In the rows, zero is written as 128.
A state moves one step at a time under one of 6 hidden systems, and each row is a state written as 20 numbers. Each run below is a few steps of one system.
trace 1, S (8 x 20):
[[110 130 167  98 115 150 125 125 128 155 144  99 134 122 122 115 119 111
  103 146]
 [118 109 140 121 120 138 105 168 140 119  98 155 153 111 134 120 131  98
  114  98]
 [139 124 103 161 138 132 101 114 109  91 126 165 134 107 115 149 112 130
  155 109]
 [128 136 135 147 139 137 131  83  98 136 155  93 134 113 108 126  96 155
  123 171]
 [101 114 160 115 107 125 142 158 143 145 103  86 152 126 132  98 117 130
   89 159]
 [129 112 126 139  96 127 119 175 155  80  71 166 126 136 142 128 124 119
  134 102]
 [178 146 102 167 139 147 131  75 115  89 121 161 106 131 133 144 112 153
  154 119]
 [143 140 126 134 146 120 169  71 121 178 146  79 154 133 141 119 129 157
  104 172]]
trace 2, S:
[[102 123 136 107 116 119 134 123 129 161 153  97 150 129 122 133 126 119
  117 153]
 [109 115 144 102  99 140 109 168 150 113 120 137 128 129 129 134 126 100
  123 121]
 [151 130 127 137 138 156 103 110 126  94 116 164 118 108 127 137 117 111
  140 100]
 [138 133 126 153 153 129 128  75  98 149 141 120 161 105 118 126 113 136
  125 134]
 [ 92 113 133 125 104 109 132 153 124 153 136  97 172 127 121 126 117 138
  111 165]
 [114 112 136 116  92 146 110 179 156  78 104 134 109 131 132 134 115 121
  128 140]
 [170 137 134 149 146 158 126  82 133  81  91 150 100 111 137 120 111 124
  135 105]
 [144 140 125 161 141 106 157  66 107 166 122 117 180 125 133 118 122 147
  121 128]]
trace 3, F:
[[159 152 145 148 151 142 154  73 118 104 115  95  65 136 123 106 103 160
  131 153]
 [128 140 150 146 139  81 182 116 128 178  82 104 147 153 138  78 145 142
  105 107]
 [112 126  89 149  99  80 135 208 129 131 115 171 128 173 129 134 164 150
  153  92]
 [163 153  88 115 129 155 129 126 140  93 170 148  35 164 131 164 145 150
  164 137]
 [148 149 144  86 183 125 171  51 155 176 139  74  85 133 142 110 157 102
  115 133]
 [ 69 114 137  97 131  53 138 163 133 199 124 120 169 137 113 113 171  80
  129  76]
 [ 98 132 113 105  85 148  71 211 107 112 190 190  91 154  96 171 138 113
  167  98]
 [183 153 143  92 175 231  97  82 117 121 189 128  54  99 131 136 127 117
  109 146]]
trace 4, G, 8 rows:
[[128 111 123 148 141 131 108 127 127  92  98 137 135  98 122 126 107 122
  133 124]
 [129 134 143 160 121 130 130  96 104 112 118 116 134 121 113 118  91 148
  130 143]
 [136 135 144 146 100 141 147 145 117 138 115 120 140 147 138 106 117 163
  101 150]
 [146 122 110 141 119 130 139 165 149 111  87 151 129 139 153 121 143 145
  118 118]
 [151 132 102 149 142 113 139  93 143  97 100 144 110 134 137 138 129 132
  154 110]
 [138 152 131 134 119 113 162  65 126 149 140 110 129 155 131 134 122 140
  139 137]
 [126 138 127 105  92 123 155 145 147 173 143 126 150 167 152 133 155 131
  111 133]
 [136 116  95 100 119 132 117 155 170 119 126 164 129 138 152 158 163  96
  139 101]]
trace 5, V, 8 rows:
[[132 118  90 110 119 134 123 147 155 110 149 129 114 137 141 163 141 133
  140 154]
 [127 132 146  92 132 140 136  85 159 123 131  97  98 127 133 134 125  99
  128 140]
 [109 135 160 112 121 113 130 106 125 168 128 131 153 131 120 117 134  90
  126  89]
 [112 124 113 132 101 130  97 168 107 139 160 171 163 133 117 154 131 122
  140 109]
 [137 115 109 117 129 172  95 134 132  96 158 126 121 101 130 159 111 130
  125 170]
 [117 112 155 115 157 134 127  86 144 119 105  79 132  88 122 111 104 103
  108 150]
 [ 87 125 163 150 103  83 132 125 110 140  97 126 167 132 102 105 105 114
  136  97]
 [137 140 129 168  73 149 110 163  89 106 137 179 141 152 120 141 105 164
  139 123]]
trace 6, F:
[[116 124 120 131 135 102 145  97 132 140 131  96 139 128 123 133 121 133
  133 150]
 [104 127 145 119  85 116 138 149 138 135 123 120 141 153 127 126 124 125
  124 134]
 [147 132 127 120  99 154 121 140 145 109 118 165 124 142 145 141 133 116
  131 107]
 [155 129 102 129 153 138 125  81 136 128 136 139 136 112 140 150 136 117
  139 121]
 [103 119 117 123 138  98 136 105 126 157 150  94 160 119 118 138 126 124
  128 152]
 [ 95 119 149 109  77 129 121 168 139 127 133 119 141 143 123 132 115 119
  118 145]
 [151 130 145 117 103 176 109 128 146  93 111 163 121 126 144 137 119 106
  125 109]
 [157 127 110 146 164 136 121  66 122 131 126 141 159  93 134 138 124 116
  133 115]]
trace 7, M, 8 rows:
[[156 145 129 144 150 156 118 102  98 133 145 144 118 116 121 125 122 140
  129 119]
 [122 119 115 133 158 111 142 122 124 163 131  95 154 112 130 115 136 141
  108 151]
 [ 96 112 122 125 103  97 132 174 147 111 110 116 124 143 124 129 128 132
  133 140]
 [141 146 147 130 107 157 119 130 125  88 121 153  76 148 122 129 116 131
  144 110]
 [164 148 136 141 166 149 138  83 106 159 129 136 129 117 135 106 137 131
  113 105]
 [108 111  97 135 145  79 143 146 129 172 129 114 176 124 131 127 153 137
  121 131]
 [101 119 105 115  95 112 120 179 148  97 143 125  95 155 119 156 129 137
  153 149]
 [155 152 161 109 134 176 123  98 131 100 130 130  54 134 127 119 120 116
  129 119]]
trace 8, X:
[[125 131 123 102 144 136 126 158 133 137 150 119  79 138 123 125 151 128
  127 132]
 [125 130 141 103 162 130 122 126 134 141 129 122  95 116 120 112 146 100
  127 102]
 [105 133 136 128 152 100 118 127 102 159 145 133 127 123 100 118 138 110
  140  94]
 [107 131 126 129 141 122 111 167  88 151 167 128 112 128  98 123 132 144
  131 128]
 [124 120 135 119 165 148 110 169 118 127 133 111  86 105 114 103 133 137
  110 142]
 [117 121 146 133 177 114 122 130 120 121  95 113  96  99 107  91 127 115
  125 105]
 [110 142 141 164 147  94 128 129  81 137 124 133 109 133  90 100 120 145
  146  97]
 [134 144 127 156 143 132 134 175  81 146 143 131  95 145 111  99 134 180
  118 134]]
trace 9, M, 8 rows:
[[128 154 146 128 141 145 111  87  91 111 170 127  61 130  89 135 104 127
  160 123]
 [124 141 175 112 158 141 140 117  99 197 144  90 135 115 119  82 135 124
   83 133]
 [ 91  92 114 131 138  97 112 226 134 139  97 136 162 110 126 107 152 123
  106 114]
 [124 123  98 157 136 128  91 163 108  53 132 155  64 122  95 148 108 149
  174 125]
 [155 163 166 145 172 151 148  59  82 141 146  88  67 123 103  92 101 157
  119 148]
 [111 126 160 134 144  91 170 167 120 204  88  91 168 136 137  61 154 142
   72 122]
 [108 106  79 153 104  93 111 252 135  96  98 182 117 158 129 133 158 154
  149 101]
 [180 160  91 150 169 164 119  98 105  73 160 150  10 142 111 148 124 167
  172 131]]
trace 10, G (8 x 20):
[[165 154 122 135 167 158 125 101  94 148 164 142  92 126 122 123 138 146
  129 117]
 [119 116 105 120 180 102 146 138 128 179 138  84 136 113 129 108 158 140
  104 153]
 [ 72 110 120 111 113  75 125 183 147 119 124 111 104 146 107 133 138 115
  150 127]
 [128 152 159 113 115 155 107 127 114  99 147 156  51 148 102 130 117 109
  157  92]
 [160 150 148 128 187 160 126  98  87 181 152 131 117 106 121  95 145 127
  101 103]
 [ 94 102  88 138 174  74 128 176 109 180 141 102 166 105 112 114 156 145
  115 139]
 [ 77 113 110 117 108 100 107 195 134  80 144 113  65 144  93 149 119 135
  165 152]
 [146 158 189 109 145 183 120 109 115 100 127 126  24 133 109  95 110 113
  125 109]]
trace 11, V (8 x 20):
[[128 129 112 145 150 114 115  85 111 110 142 130 118 112 106 147 112 122
  158 122]
 [114 139 146 136 132 127 133 119  92 162 158  96 129 127 106 110 114 152
  116 156]
 [117 117 148 127 118 140 123 197 126 130 103 127 129 125 131  96 131 139
   96 130]
 [143 118 113 146 136 130 113 141 144  72  85 160 104 119 132 132 125 121
  147  99]
 [149 147 113 156 158 117 140  55 107 125 140 122 108 127 114 135 116 145
  155 127]
 [121 140 136 135 137 113 157 141  99 192 150  94 139 147 123  98 141 164
   99 151]
 [118 114 123 114 106 127 129 223 155 121  98 143 112 148 145 113 157 137
  109 122]
 [156 131 106 123 139 139 116 109 160  65 106 161  68 131 137 152 134 106
  166  96]]
trace 12, X (8 x 20):
[[104 135 138 127 128  96 128 134 116 147 134 138 117 144 106 121 138 113
  148  90]
 [126 141 123 125 132 137 114 156  96 146 170 148 104 140 110 132 140 141
  134 117]
 [134 122 121 110 174 148 117 150 125 147 143 111 105 102 128 112 147 131
  106 140]
 [ 99 114 134 121 168  96 124 133 134 133 109 101 113 105 108 107 133 106
  130 115]
 [ 99 139 149 143 124 103 119 137  91 125 136 134  97 140  87 115 113 129
  154 102]
 [144 148 144 142 140 162 118 158  82 145 150 141  97 131 113 102 128 159
  111 123]
 [141 115 113 135 192 129 129 161 125 146 104 116 120  98 135  91 154 143
   98 127]
 [101 117 109 147 170  66 136 137 128 117  99 108  97 121 104 112 136 131
  152 114]]

Which system made each run below?
trace 13:
[[130 116 101 126  86 139 106 175 147 104 128 178 148 142 143 162 137 120
  141 112]
 [162 131 102 118 141 164 115  73 144  96 153 132 108 114 139 169 118 121
  146 150]]
 : F
trace 14 (2 x 20):
[[118 115 129 144 128 143  96 143 102 112 140 130 143 101 109 133 100 136
  127 146]
 [125 121 143 143 133 148 120 124 115 109 119 102 129 104 119 115  96 147
  111 165]]
 : M
trace 15:
[[139 135 157 142 123 164  93 139  89 132 125 182 150 108 115 114 119 107
  119  75]
 [137 114  87 160 171 134 100 131  87 145 159 135 173  84 116 139 122 152
  121 147]]
 : M
trace 16:
[[156 128 160  98 145 180 124 113 158 108  99 120  90 111 148 108 128 102
  100 124]
 [123 118 129 147 172  90 121  87 121 139  96 138 162  92 117 114 131  95
  138  76]]
 : F
trace 17, 2 rows:
[[114 143 146 140 135 114 132 160  86 176 144 133 129 143 107  97 141 146
  116 106]
 [125 124  91 135 154 121 114 201 111 134 149 146  98 133 119 127 157 156
  131 125]]
 : G
trace 18 (2 x 20):
[[110 109 107 104 144 141 104 173 131 123 160 103 109 106 119 140 132 135
  118 172]
 [103 116 163 103 144 131 115 127 148  95 100  95  83 104 112 108 111  97
  128 130]]
 : V
trace 19, 2 rows:
[[139 134 138 150 127 123 138  92 136  87  90 125 101 131 124 118 105 132
  145 119]
 [148 151 145 152 106 128 160  92 112 149 116 129 146 155 136 113 118 152
  118 124]]
 : S
trace 20:
[[134 143 138 142 132 134 116 114  99 123 140 149 108 131 109 126 120 129
  146 101]
 [140 133 119 142 158 142 121 136  98 151 150 129 129 113 121 119 133 151
  115 134]]
 : V
trace 21 (2 x 20):
[[ 81 101 121  94 151  89 112 129 148 152 139 104 156 101 112 139 140  75
  136 119]
 [ 86 130 159 117  84 126  90 132 113 104 150 152 119 131  89 148  98  91
  163 101]]
 : S
trace 22, 2 rows:
[[127 136 138 100 128 134 139 105 126 201 162 120 175 130 139 128 151 107
  104 122]
 [ 99  93  94  97 116 119 103 186 164 132 135 136 166 115 140 157 151  98
  124 134]]
 : M
trace 23, 2 rows:
[[ 78 109 127 126 163  87  98 142 106 139 144 113 133  95  85 124 123 100
  145 112]
 [ 94 133 155 137 131 134  97 153  76 118 161 115  91 118  76 115  95 140
  138 140]]
 : X
trace 24, 2 rows:
[[137 132  97 120 126 121 136 121 147 122 145 133 110 146 138 154 143 132
  146 134]
 [131 138 134 101 128 131 142  95 150 137 138 115 104 141 134 136 139 108
  135 126]]
 : M
trace 25:
[[137 126 128 170 141 143 119 145  83 139 124 134 162 106 119 105 108 170
  103 143]
 [131 113 102 161 136 122 138 163 123 111 104 105 136 120 132 116 117 179
  110 174]]
 : M
trace 26, 2 rows:
[[145 133 116  97 150 152 138 106 140 160 165  98 118 123 142 136 146 129
  108 162]
 [ 94 104 131  92 134 102 131 148 167 148 111 103 148 116 135 123 148  89
  115 125]]
 : G
trace 27 (2 x 20):
[[148 118 118 143 158 143 120 130 132 111  96 137 129 100 137 115 127 130
  118 121]
 [122 125 112 157 141  92 138 101 119 125 113 119 145 123 117 129 117 140
  142 128]]
 : S
trace 28:
[[104 140 165 107  72 146 105 147 113 136 163 149 128 151 108 141 111 106
  136 114]
 [152 122 137 111 146 198  91 140 116 132 150 150 135  91 136 129 128 113
   98 129]]
 : M
trace 29 (2 x 20):
[[132 126 100 141 145 125 108 133  96 168 161 162 178 113 123 143 144 125
  129 103]
 [117 111  99 118 141 144 103 169 119 127 171 109 125 104 119 146 127 149
  117 180]]
 : F
trace 30, 2 rows:
[[116 133 125 113 112 110 144 155 135 161 139 128 131 156 134 126 152 128
  122 120]
 [135 126 110 106 130 139 114 161 143 119 139 152 100 136 135 144 152 117
  137 112]]
 : M
trace 31:
[[ 81 110 162 114 126  91 126 121 144 135  92 103 154 110 111 108 116  83
  126 108]
 [104 138 146 156  73 117 105 140  91 108 137 174 142 151  96 141  98 125
  163  93]]
 : V
trace 32, 2 rows:
[[150 137 114 118 116 139 149  86 141 156 150 121 159 141 152 149 136 132
  119 148]
 [117 112 112  88 112 125 133 130 172 144 138 115 158 130 152 154 147 101
  119 146]]
 : S
trace 33 (2 x 20):
[[135 145 126 143 130 137 123 167  79 182 164 158 146 143 121 114 151 155
  112 107]
 [129 103  81 119 178 126 115 196 137 137 137 118 113 103 135 126 165 147
  110 151]]
 : X
trace 34, 2 rows:
[[119 138 148 155 110 121 137 117 109 107 117 110 110 141 109 114  95 155
  134 146]
 [151 142 153 148 107 151 144 143 121 125  99 139 120 147 141  99 121 155
  105 124]]
 : X
trace 35:
[[132 128 111 123 125  99 152 122 137 194 128 140 199 140 153 130 165 119
  112 103]
 [ 94 109  71 113 101  94 116 182 155 121 159 135 139 149 128 178 152 127
  158 145]]
 : X
